In the data rows, 50 means zero.
Here is a table of points, one per row:
[66. 35. 52. 55. 36. 41. 45. 86. 72. 52. 30. 74. 67. 46. 78. 44. 40. 68. 61. 53. 69. 67. 57. 53. 49. 41. 24. 40. 36. 33. 49. 38. 43. 29. 66.]
[25. 36. 21. 64. 22. 62. 40. 60. 55. 69. 72. 26. 46. 49. 26. 57. 66. 68. 20. 49. 59. 27. 47. 37. 22. 44. 65. 42. 59. 26. 46. 38. 40. 43. 60.]
[34. 73. 40. 41. 42. 48. 31. 37. 44. 58. 56. 70. 85. 59. 36. 54. 69. 59. 62. 43. 59. 62. 40. 57. 56. 49. 30. 71. 39. 49. 41. 51. 52. 57. 27.]
[62. 67. 68. 58. 52. 43. 54. 59. 55. 36. 52. 47. 50. 60. 41. 41. 54. 39. 79. 61. 32. 21. 52. 28. 41. 25. 65. 40. 40. 56. 30. 24. 52. 71. 41.]
[48. 50. 58. 34. 52. 66. 44. 65. 51. 57. 54. 23. 35. 64. 66. 63. 67. 52. 66. 61. 45. 66. 57. 45. 50. 71. 40. 58. 60. 49. 50. 49. 62. 69. 51.]
[52. 38. 48. 56. 46. 58. 35. 53. 26. 46. 48. 73. 37. 55. 45. 19. 42. 54. 62. 51. 63. 48. 57. 61. 61. 50. 42. 63. 63. 68. 35. 38. 45. 25. 40.]
[47. 65. 61. 50. 50. 53. 36. 56. 32. 38. 52. 51. 37. 65. 77. 76. 41. 35. 41. 33. 41. 52. 41. 66. 34. 63. 36. 37. 43. 75. 31. 55. 31. 51. 44.]
[48. 40. 39. 55. 36. 53. 65. 10. 65. 50. 70. 44. 50. 63. 41. 35. 59. 32. 65. 46. 44. 81. 72. 59. 51. 56. 54. 19. 61. 55. 46. 47. 47. 39. 33.]
[65. 49. 77. 46. 29. 61. 47. 57. 48. 65. 73. 62. 25. 39. 47. 50. 20. 45. 58. 79. 64. 58. 53. 27. 39. 43. 68. 66. 46. 35. 59. 60. 58. 71. 28.]
[35. 49. 60. 75. 46. 52. 59. 58. 52. 59. 51. 55. 80. 63. 57. 67. 50. 61. 45. 66. 60. 41. 50. 62. 41. 46. 51. 37. 70. 54. 64. 81. 78. 61. 54.]
[44. 40. 47. 68. 69. 68. 36. 38. 63. 20. 49. 66. 86. 48. 67. 38. 55. 55. 46. 64. 51. 47. 55. 55. 33. 58. 27. 46. 72. 28. 59. 53. 33. 75. 63.]
[60. 36. 9. 43. 32. 64. 71. 66. 36. 43. 55. 55. 57. 32. 48. 37. 56. 32. 46. 46. 44. 31. 51. 55. 42. 58. 32. 36. 62. 56. 31. 37. 59. 68. 49.]
[57. 64. 47. 41. 45. 23. 76. 61. 42. 30. 49. 61. 45. 59. 60. 40. 35. 76. 27. 37. 26. 64. 48. 73. 51. 53. 93. 46. 60. 32. 57. 35. 30. 57. 27.]
[59. 36. 53. 52. 44. 50. 59. 56. 51. 60. 58. 55. 46. 50. 33. 67. 41. 58. 56. 22. 51. 40. 49. 50. 50. 82. 53. 76. 72. 61. 55. 50. 59. 52. 36.]
[18. 51. 60. 46. 46. 56. 58. 42. 28. 72. 24. 55. 45. 51. 54. 30. 38. 56. 37. 58. 44. 28. 60. 57. 45. 46. 53. 49. 37. 53. 36. 61. 48. 61. 47.]
[73. 54. 46. 63. 52. 28. 57. 36. 42. 48. 29. 43. 36. 48. 33. 61. 63. 47. 64. 48. 51. 29. 44. 80. 46. 51. 39. 65. 50. 37. 61. 67. 48. 56. 58.]
[53. 52. 58. 30. 61. 68. 77. 45. 52. 61. 60. 52. 40. 73. 58. 50. 68. 38. 53. 31. 85. 60. 36. 38. 47. 59. 57. 51. 33. 27. 29. 55. 34. 46. 58.]
[67. 40. 35. 49. 40. 54. 65. 28. 56. 56. 28. 65. 60. 50. 14. 63. 52. 46. 42. 49. 26. 90. 70. 43. 70. 38. 57. 37. 58. 60. 29. 68. 48. 39. 58.]
[58. 70. 43. 21. 42. 54. 33. 63. 65. 65. 33. 59. 72. 62. 60. 52. 44. 22. 43. 64. 60. 53. 75. 59. 37. 49. 65. 57. 57. 63. 81. 42. 50. 57. 45.]
[48. 52. 56. 67. 35. 76. 36. 56. 69. 56. 39. 26. 26. 32. 58. 61. 74. 72. 54. 67. 52. 57. 52. 67. 45. 46. 58. 50. 35. 59. 21. 55. 48. 58. 46.]
[72. 67. 41. 61. 51. 43. 36. 32. 56. 45. 30. 47. 25. 58. 42. 46. 53. 43. 46. 40. 59. 37. 80. 57. 59. 84. 41. 58. 46. 29. 49. 57. 66. 53. 59.]
[42. 36. 21. 56. 48. 14. 47. 40. 48. 66. 48. 57. 39. 42. 47. 60. 62. 38. 64. 60. 69. 47. 40. 57. 54. 57. 54. 52. 44. 41. 65. 56. 26. 57. 49.]
[64. 50. 49. 70. 64. 35. 42. 71. 39. 40. 66. 38. 50. 57. 48. 37. 51. 24. 40. 58. 45. 45. 78. 43. 46. 37. 42. 76. 73. 43. 31. 80. 38. 21. 41.]
[41. 32. 29. 66. 49. 19. 46. 61. 48. 54. 45. 44. 37. 27. 42. 50. 60. 40. 74. 39. 65. 56. 50. 50. 53. 63. 50. 61. 43. 64. 60. 54. 34. 69. 50.]
[47. 50. 46. 33. 60. 63. 24. 70. 21. 39. 29. 55. 50. 75. 20. 54. 40. 61. 70. 50. 43. 51. 47. 39. 50. 38. 64. 39. 70. 33. 30. 59. 35. 54. 62.]
[67. 36. 64. 63. 21. 53. 73. 43. 53. 63. 44. 50. 61. 47. 49. 30. 68. 41. 43. 42. 38. 54. 14. 44. 49. 51. 55. 51. 52. 72. 58. 84. 34. 45. 69.]
[44. 62. 38. 68. 83. 57. 45. 47. 31. 40. 47. 42. 62. 26. 46. 53. 55. 40. 40. 39. 41. 75. 64. 49. 38. 39. 69. 52. 54. 49. 60. 36. 47. 37. 57.]
[40. 40. 52. 42. 50. 48. 50. 57. 42. 39. 54. 61. 58. 63. 57. 81. 38. 31. 41. 54. 34. 41. 58. 56. 35. 64. 41. 47. 17. 64. 53. 50. 38. 39. 38.]
[48. 51. 17. 51. 77. 58. 43. 61. 73. 32. 51. 59. 34. 51. 42. 33. 46. 40. 33. 61. 40. 47. 27. 44. 67. 58. 58. 42. 10. 54. 60. 80. 68. 45. 60.]
[45. 37. 58. 58. 42. 47. 34. 42. 62. 37. 51. 71. 30. 75. 39. 36. 57. 49. 32. 68. 30. 49. 38. 33. 55. 60. 41. 49. 34. 56. 70. 36. 59. 42. 64.]
[42. 39. 76. 46. 62. 46. 59. 38. 46. 25. 50. 66. 50. 10. 42. 56. 56. 59. 62. 51. 41. 75. 48. 41. 30. 70. 50. 36. 56. 42. 48. 50. 63. 46. 45.]
[46. 52. 46. 53. 61. 30. 53. 40. 44. 63. 50. 29. 77. 64. 54. 30. 41. 57. 48. 48. 39. 58. 29. 31. 40. 54. 49. 78. 30. 49. 32. 47. 44. 44. 48.]
[34. 52. 40. 58. 69. 72. 65. 57. 44. 55. 66. 53. 51. 41. 66. 45. 44. 44. 57. 55. 54. 51. 37. 89. 70. 32. 69. 45. 42. 45. 59. 56. 72. 56. 57.]
[64. 31. 65. 17. 56. 59. 42. 52. 59. 48. 54. 7. 72. 43. 24. 60. 43. 72. 53. 77. 70. 47. 48. 79. 46. 62. 56. 37. 40. 69. 55. 31. 32. 38. 45.]
[64. 34. 41. 68. 66. 22. 35. 46. 54. 51. 47. 40. 58. 72. 55. 57. 27. 48. 55. 64. 51. 51. 8. 33. 52. 50. 55. 29. 47. 47. 31. 46. 86. 45. 27.]
[54. 78. 43. 45. 71. 48. 50. 53. 62. 64. 52. 43. 41. 52. 64. 23. 39. 67. 58. 53. 49. 41. 45. 35. 55. 66. 53. 30. 83. 82. 41. 53. 40. 51. 60.]
[49. 47. 65. 66. 39. 50. 28. 35. 40. 45. 48. 32. 58. 51. 55. 37. 32. 33. 64. 36. 33. 60. 50. 49. 59. 67. 57. 62. 30. 55. 62. 35. 71. 60. 66.]
[52. 52. 36. 40. 48. 55. 75. 49. 60. 51. 58. 58. 57. 38. 51. 54. 43. 48. 70. 45. 57. 33. 46. 57. 52. 59. 52. 87. 50. 43. 33. 47. 66. 21. 49.]
[42. 65. 51. 40. 39. 50. 63. 56. 41. 29. 24. 33. 55. 38. 73. 75. 76. 47. 31. 78. 49. 66. 48. 33. 59. 58. 60. 64. 59. 56. 56. 23. 60. 51. 53.]
[43. 41. 57. 21. 50. 47. 36. 22. 64. 44. 46. 47. 21. 52. 73. 55. 50. 54. 42. 62. 37. 43. 35. 65. 32. 41. 47. 66. 63. 51. 35. 46. 57. 51. 56.]
[46. 77. 45. 75. 44. 66. 56. 49. 65. 68. 57. 41. 34. 51. 42. 76. 25. 65. 56. 58. 25. 60. 45. 46. 66. 50. 10. 51. 44. 43. 64. 26. 34. 43. 48.]
[47. 33. 43. 65. 47. 62. 51. 48. 80. 28. 31. 52. 63. 66. 68. 51. 45. 67. 55. 14. 57. 40. 65. 47. 18. 31. 55. 51. 36. 68. 64. 56. 52. 49. 52.]
[13. 73. 83. 45. 35. 26. 65. 58. 66. 41. 57. 45. 59. 38. 38. 44. 39. 35. 52. 47. 56. 36. 61. 59. 69. 53. 51. 38. 45. 40. 42. 63. 57. 44. 67.]
[67. 29. 52. 45. 64. 61. 74. 32. 45. 72. 45. 45. 62. 36. 51. 55. 32. 45. 50. 61. 30. 52. 64. 36. 54. 53. 30. 37. 40. 34. 56. 39. 30. 71. 56.]
[73. 51. 59. 42. 45. 49. 40. 50. 44. 72. 85. 59. 59. 41. 56. 48. 82. 49. 64. 44. 21. 51. 40. 63. 52. 47. 52. 42. 53. 39. 58. 36. 57. 40. 73.]
[28. 53. 49. 27. 57. 36. 33. 46. 51. 73. 47. 64. 49. 43. 68. 52. 47. 65. 47. 30. 40. 39. 69. 42. 41. 45. 60. 41. 43. 64. 39. 66. 56. 48. 66.]
[53. 59. 37. 39. 36. 58. 45. 59. 10. 51. 43. 25. 44. 30. 52. 36. 54. 55. 34. 37. 58. 54. 51. 47. 26. 35. 38. 24. 53. 37. 71. 50. 74. 20. 49.]
[37. 21. 56. 43. 60. 52. 39. 42. 48. 47. 39. 43. 33. 57. 55. 71. 35. 29. 50. 44. 55. 34. 53. 40. 64. 23. 49. 54. 82. 59. 50. 37. 34. 27. 56.]
[32. 39. 62. 41. 57. 50. 69. 75. 61. 66. 56. 38. 40. 71. 51. 31. 76. 68. 59. 41. 33. 54. 56. 52. 66. 33. 30. 53. 43. 39. 70. 54. 58. 49. 31.]
[65. 65. 58. 58. 81. 27. 70. 40. 33. 53. 70. 66. 38. 62. 46. 48. 58. 78. 41. 66. 76. 41. 74. 34. 47. 33. 42. 49. 40. 88. 39. 38. 56. 56. 64.]
[42. 35. 57. 56. 46. 52. 57. 71. 60. 54. 64. 45. 46. 54. 39. 44. 44. 42. 1. 22. 73. 66. 40. 74. 76. 33. 54. 46. 57. 36. 36. 33. 69. 85. 75.]
[75. 38. 63. 51. 57. 55. 30. 48. 52. 40. 58. 54. 65. 30. 69. 57. 57. 57. 22. 37. 55. 22. 71. 35. 99. 55. 60. 51. 49. 41. 58. 62. 31. 46. 12.]
[36. 66. 69. 63. 56. 67. 56. 43. 43. 60. 36. 64. 55. 47. 44. 60. 60. 40. 64. 46. 70. 37. 33. 43. 55. 64. 64. 53. 65. 52. 72. 39. 52. 37. 41.]
[62. 68. 42. 30. 18. 50. 58. 45. 33. 0. 79. 40. 47. 52. 53. 59. 24. 73. 65. 52. 65. 55. 48. 32. 70. 28. 60. 58. 48. 45. 67. 73. 41. 68. 59.]
[55. 75. 62. 34. 62. 48. 37. 48. 70. 56. 34. 67. 52. 28. 29. 44. 56. 25. 39. 37. 68. 64. 25. 42. 33. 28. 24. 58. 60. 54. 69. 46. 45. 65. 19.]
These points spread out most along one direction. For each point below, how far along it does it lie, from 0 to 99? The average is 50, and the first point in the table lies past the average. One standard deviation of the points above along it is 16.
[52. 38. 48. 56. 46. 58. 35. 53. 26. 46. 48. 73. 37. 55. 45. 19. 42. 54. 62. 51. 63. 48. 57. 61. 61. 50. 42. 63. 63. 68. 35. 38. 45. 25. 40.] 32
[47. 50. 46. 33. 60. 63. 24. 70. 21. 39. 29. 55. 50. 75. 20. 54. 40. 61. 70. 50. 43. 51. 47. 39. 50. 38. 64. 39. 70. 33. 30. 59. 35. 54. 62.] 39
[46. 52. 46. 53. 61. 30. 53. 40. 44. 63. 50. 29. 77. 64. 54. 30. 41. 57. 48. 48. 39. 58. 29. 31. 40. 54. 49. 78. 30. 49. 32. 47. 44. 44. 48.] 40
[35. 49. 60. 75. 46. 52. 59. 58. 52. 59. 51. 55. 80. 63. 57. 67. 50. 61. 45. 66. 60. 41. 50. 62. 41. 46. 51. 37. 70. 54. 64. 81. 78. 61. 54.] 68
[72. 67. 41. 61. 51. 43. 36. 32. 56. 45. 30. 47. 25. 58. 42. 46. 53. 43. 46. 40. 59. 37. 80. 57. 59. 84. 41. 58. 46. 29. 49. 57. 66. 53. 59.] 39
[65. 49. 77. 46. 29. 61. 47. 57. 48. 65. 73. 62. 25. 39. 47. 50. 20. 45. 58. 79. 64. 58. 53. 27. 39. 43. 68. 66. 46. 35. 59. 60. 58. 71. 28.] 38
[34. 73. 40. 41. 42. 48. 31. 37. 44. 58. 56. 70. 85. 59. 36. 54. 69. 59. 62. 43. 59. 62. 40. 57. 56. 49. 30. 71. 39. 49. 41. 51. 52. 57. 27.] 41
[40. 40. 52. 42. 50. 48. 50. 57. 42. 39. 54. 61. 58. 63. 57. 81. 38. 31. 41. 54. 34. 41. 58. 56. 35. 64. 41. 47. 17. 64. 53. 50. 38. 39. 38.] 32
[25. 36. 21. 64. 22. 62. 40. 60. 55. 69. 72. 26. 46. 49. 26. 57. 66. 68. 20. 49. 59. 27. 47. 37. 22. 44. 65. 42. 59. 26. 46. 38. 40. 43. 60.] 95
[64. 31. 65. 17. 56. 59. 42. 52. 59. 48. 54. 7. 72. 43. 24. 60. 43. 72. 53. 77. 70. 47. 48. 79. 46. 62. 56. 37. 40. 69. 55. 31. 32. 38. 45.] 50
[49. 47. 65. 66. 39. 50. 28. 35. 40. 45. 48. 32. 58. 51. 55. 37. 32. 33. 64. 36. 33. 60. 50. 49. 59. 67. 57. 62. 30. 55. 62. 35. 71. 60. 66.] 45
[64. 34. 41. 68. 66. 22. 35. 46. 54. 51. 47. 40. 58. 72. 55. 57. 27. 48. 55. 64. 51. 51. 8. 33. 52. 50. 55. 29. 47. 47. 31. 46. 86. 45. 27.] 38
[42. 39. 76. 46. 62. 46. 59. 38. 46. 25. 50. 66. 50. 10. 42. 56. 56. 59. 62. 51. 41. 75. 48. 41. 30. 70. 50. 36. 56. 42. 48. 50. 63. 46. 45.] 44
[59. 36. 53. 52. 44. 50. 59. 56. 51. 60. 58. 55. 46. 50. 33. 67. 41. 58. 56. 22. 51. 40. 49. 50. 50. 82. 53. 76. 72. 61. 55. 50. 59. 52. 36.] 42
[47. 33. 43. 65. 47. 62. 51. 48. 80. 28. 31. 52. 63. 66. 68. 51. 45. 67. 55. 14. 57. 40. 65. 47. 18. 31. 55. 51. 36. 68. 64. 56. 52. 49. 52.] 52
